a =
[[ -6.5 -19.4  24.3  -7.1 -16.5  20.4   2.7 -24.8]
 [ -1.6  15.2 -46.8  17.2 -28.6 -30.1 -17.6 -30.7]
 [  8.1  11.4 -39.7  33.4 -40.7 -18.9 -10.0 -13.0]
 [ -4.1   3.7   3.0 -23.3 -10.5   3.6  -4.9 -24.8]
 [ -1.6  -0.2   3.0  -7.1  13.7   3.6   2.7   4.7]
 [  0.8  15.2 -39.7  17.2 -34.6 -24.5 -17.6 -30.7]
 [ 15.5   3.7 -32.6  57.8 -40.7  -7.7  -2.4  10.6]
 [ 17.9 -11.7   3.0  57.8 -28.6  20.4  12.8  34.2]
 [  8.1  26.8 -11.2 -23.3   7.6   9.2  -2.4  16.5]
 [ -9.0  -7.9   3.0   1.0  19.7 -18.9   0.1  -1.2]
 [  5.7  -7.9  24.3  -7.1 -16.5  31.6   5.2  -1.2]]
Find the last entry, reading row by row.
A: -1.2
The entry in the bottom-left corner: 5.7
Find the fifth entry, reading row by row.
A: -16.5
Find the top entry of the column that holds the smallest entry.
A: 24.3
Find the entry directly above 11.4.
A: 15.2
Find the entry just left of -24.5.
A: -34.6
The entry directly below -11.7: 26.8
The 1st entry in reading order: -6.5
The entry in the top-right corner: -24.8
Find the entry directly below -7.7.
A: 20.4
Find the entry just right of the smallest entry.
A: 17.2
The largest entry in the first column is 17.9
Find the largest entry in the last row.
A: 31.6
Find the 2nd entry on the diagonal from the top-right corner.
A: -17.6
The smallest entry in the first column: -9.0
Find the first entry of the smallest entry's row.
A: -1.6
The entry just left of 9.2 -> 7.6
Find the smallest entry.
A: -46.8
Find the 3rd entry on the diagonal from the top-right corner.
A: -18.9
Find the entry directly below the smallest entry.
A: -39.7
Find the entry directly below 0.8.
A: 15.5
Find the entry just right of 13.7.
A: 3.6
The entry directly above 13.7 -> -10.5
Find the fourth entry from the end, reading row by row.
A: -16.5
The 2nd-last entry, reading row by row: 5.2
The largest entry in the last column is 34.2
Find the 5th entry from the end, reading row by row.
A: -7.1

A = [ 27.3  -4.3   1.1  57.3  40.9 -30.8 -33.8 -23.7 -14.3  17.9  25.4 -37.8]
Report the third entry from the left.
A: 1.1
The entry just left of -4.3 is 27.3
Report the last entry.
A: -37.8
Report the entry just left of the smallest entry.
A: 25.4
Report the second smallest entry.
A: -33.8
Report the fifth entry.
A: 40.9
The 3rd-last entry -> 17.9
Report the 2nd entry from the left.
A: -4.3

m =
[[ -1.9   2.4  -3.8 -16.5   9.0]
 [  3.8   0.1   6.7 -12.3   6.0]
 [ 39.2  20.0  29.5  31.0 -27.2]
 [ 53.0  20.2  42.4  32.8 -32.6]
 [ 58.0  25.2  45.4  37.2 -30.5]
 [ 25.4  11.8  24.2  -1.8   6.2]]
The entry just left of -12.3?
A: 6.7
The entry directly below 25.2?
A: 11.8
The top-right entry -> 9.0
The entry just left of the smallest entry?
A: 32.8
The second entry from the end, reading row by row?
A: -1.8
The entry directly below 39.2?
A: 53.0
The entry directly below 53.0 is 58.0
The bottom-left entry is 25.4
The entry just right of 39.2: 20.0
The last entry, reading row by row: 6.2
The 3rd entry on the diagonal from the top-right corner -> 29.5
The entry directly below 29.5 -> 42.4
The top-left entry is -1.9
The third smallest entry?
A: -27.2
The last entry of the smallest entry's row?
A: -32.6
The entry just right of 2.4 -> -3.8
The last entry of the largest entry's row?
A: -30.5
The second entry on the main diagonal?
A: 0.1
The third largest entry?
A: 45.4
The second entry in reading order: 2.4

Read these off the matrix that follows. Counting starts at 1.
1) Read off the entry just right of 21.8.
2) Read off the entry at row 1, column 3.
3) Read off the entry in the bottom-right corner.
4) Read off the entry just right of -19.5.
5) Read off the entry directly below -21.6.
6) Read off the largest entry.
7) Read off the top-right entry.
8) Read off the top-left entry.
[[ 21.8 -21.6 -23.3   3.2  18.4 -12.8]
 [ 44.8 -51.6 -19.5  10.8  26.1  -8.3]]
1) -21.6
2) -23.3
3) -8.3
4) 10.8
5) -51.6
6) 44.8
7) -12.8
8) 21.8

Read these off the table that follows.
1) Which number is the entry just right of -23.4?
2) Which number is the 3rd entry in reading order?
3) Which number is the entry just left of the largest entry?
4) Which number is the 5th entry in reading order?
5) Which number is the entry just left of -6.9?
6) Which number is the entry just left of -43.8?
[[  0.0  21.0  27.1 -43.6  -1.7  -2.3 -13.6 -18.0   0.0   0.0   2.1  24.5
   23.0 -44.5]
 [ 21.9 -42.8 -38.8   0.0 -34.2  -1.8  20.1  29.1  -1.7  22.5  -6.9   1.0
  -23.4  30.3]
 [ 42.6  -4.4 -10.8  21.2  57.0   8.5   0.0   0.0   0.0 -47.6   0.8   0.0
   10.9  12.6]
 [-57.1  10.5   2.6 -37.9   0.0  10.3 -25.5   3.1  14.2  17.0  -8.8  34.7
   39.3 -27.0]
 [-25.5 -30.3   0.0 -13.1   0.0 -26.6  27.1  -4.2  -0.2  26.2   0.0   0.0
    0.0 -37.3]
 [-51.0  -4.6  16.7 -32.5 -43.6 -16.7  -0.8  -4.4   0.0  25.4   0.0  30.7
    0.9 -43.8]
 [ 30.1   0.0   0.0  25.0   4.3  -4.5  -4.8 -29.2 -26.7  29.3  16.5 -34.3
  -40.7  35.8]
 [-48.1  27.3  26.1 -37.4 -29.8 -10.9 -11.1 -28.5  -3.8  31.2  16.0   0.0
   -6.6   0.0]
 [ 32.8 -22.4   0.0  24.9  44.3   5.3   0.0  35.3  13.0 -44.1  -9.1 -20.0
   17.6  12.7]]
1) 30.3
2) 27.1
3) 21.2
4) -1.7
5) 22.5
6) 0.9

M =
[[ 44.0  32.8  27.0  45.9  58.9]
 [ -8.0  17.7   5.0  -9.6  22.1]
 [-20.3 -30.7  -4.7 -24.2 -28.8]]
Indices start at 1.
The entry just right of 45.9 -> 58.9
The entry directly below 58.9 -> 22.1
Give the entry at row 1, column 3.
Answer: 27.0
Give the entry just right of the smallest entry.
Answer: -4.7
The entry in row 3 and column 1: -20.3
Give the entry just left of -28.8.
Answer: -24.2
The entry at row 2, column 3 -> 5.0
Give the entry just left of 5.0.
Answer: 17.7
The bottom entry of the column that holds the smallest entry -> -30.7
The entry at row 1, column 2: 32.8
Give the entry in row 1 and column 1.
Answer: 44.0

X = [[13.5, -3.4, 10.7, 2.2, 0.6, -6.3, 2.2, 0.7, -1.2, -1.6, 1.4, 0.6, -4.7], [-30.1, 2.4, -27.5, 0.2, 2.5, 12.2, -0.3, -2.5, -3.8, -0.5, -1.3, -2.4, 3.1], [-46.6, 5.0, -14.9, 0.8, -3.4, -29.4, 1.0, 9.4, -4.7, 1.4, -0.2, -5.2, 0.7], [13.5, -1.4, 7.7, -2.8, -2.4, 0.2, -2.2, -5.5, -1.2, -1.5, -2.5, -3.5, 3.7], [-39.6, -0.9, -12.2, -0.2, -2.6, -25.7, 0.1, -1.0, -4.0, -3.2, -1.7, -6.6, 2.5], [-63.8, 5.3, 10.2, -1.1, -8.6, -34.1, -2.2, 3.3, -15.5, 2.9, -2.2, 13.2, -10.4], [14.3, -3.3, 15.2, 1.5, -3.4, -20.2, 1.4, 2.9, -3.8, -1.2, 1.1, -1.5, -5.6], [20.6, 1.6, -12.4, -0.1, -2.4, -3.3, 0.1, 7.8, 2.2, 1.9, 1.2, -12.0, 4.1]]
Read off the entry just left of -20.2.
Answer: -3.4
The entry just left of -5.5: -2.2
The entry just right of the smallest entry -> 5.3
Read off the 1st entry in reading order.
Answer: 13.5
Read off the fourth entry in reading order.
Answer: 2.2
The entry just right of 7.7 is -2.8
The entry just left of -1.7 is -3.2
Read off the entry just right of -15.5.
Answer: 2.9
Read off the entry just left of -1.3.
Answer: -0.5
Read off the entry just right of 13.2.
Answer: -10.4
Read off the maximum.
Answer: 20.6
The entry just right of the largest entry -> 1.6
The 5th entry in reading order: 0.6
Read off the 2nd largest entry.
Answer: 15.2

Read these off the table that follows.
1) Find the entry just right of -66.26.
2) Find the entry just left of 261.27.
3) Find the 5th entry in reading order.
4) Find the entry just right of the largest entry.
[[-168.32, 94.44, 6.24, -83.92, 230.11, 41.67, 11.29, 168.31, 6.23, 50.75], [-170.72, 6.50, -96.04, 81.81, 94.77, 114.61, -2.52, 64.35, -23.34, 80.59], [-155.27, -6.75, -115.84, 74.65, 156.17, 121.20, -4.30, 64.50, -5.18, -23.43], [-153.49, -13.90, -126.26, -14.93, 279.46, 122.91, -7.84, 85.65, 26.50, -64.83], [181.82, 151.45, 243.84, -81.71, 165.31, 24.35, 132.83, 179.16, 162.12, 78.37], [98.20, 102.63, 107.68, 56.71, 87.58, 62.73, 98.20, 82.56, 70.12, 89.46], [211.13, 152.49, 258.14, -34.53, 98.89, 23.71, 138.85, 168.07, 166.38, 96.32], [229.31, 148.60, 261.27, 23.32, 85.60, 30.76, 143.39, 142.86, 178.26, 92.52], [111.37, 139.41, 191.93, -102.15, 241.25, 27.58, 111.36, 182.72, 140.37, 3.40], [-181.92, 31.36, -66.26, -12.11, 187.88, 90.62, -1.50, 100.49, -15.55, 54.88], [222.02, 144.88, 251.93, -86.28, 212.89, 27.45, 139.24, 180.08, 190.02, -3.58], [87.36, -9.99, -72.02, 42.23, 251.75, 123.61, 18.23, 76.44, 112.22, -63.26]]
1) -12.11
2) 148.60
3) 230.11
4) 122.91

Questions about the row below.
1) Report the entry just left of -1.307.
2) Report the entry just right of the smallest entry.
array([-1.480, -0.833, -1.176, -1.793, -0.221,  0.569, -0.523,  0.850,
        0.117, -0.512, -1.307, -1.991, -0.880, -2.051,  1.751, -0.585])
1) -0.512
2) 1.751
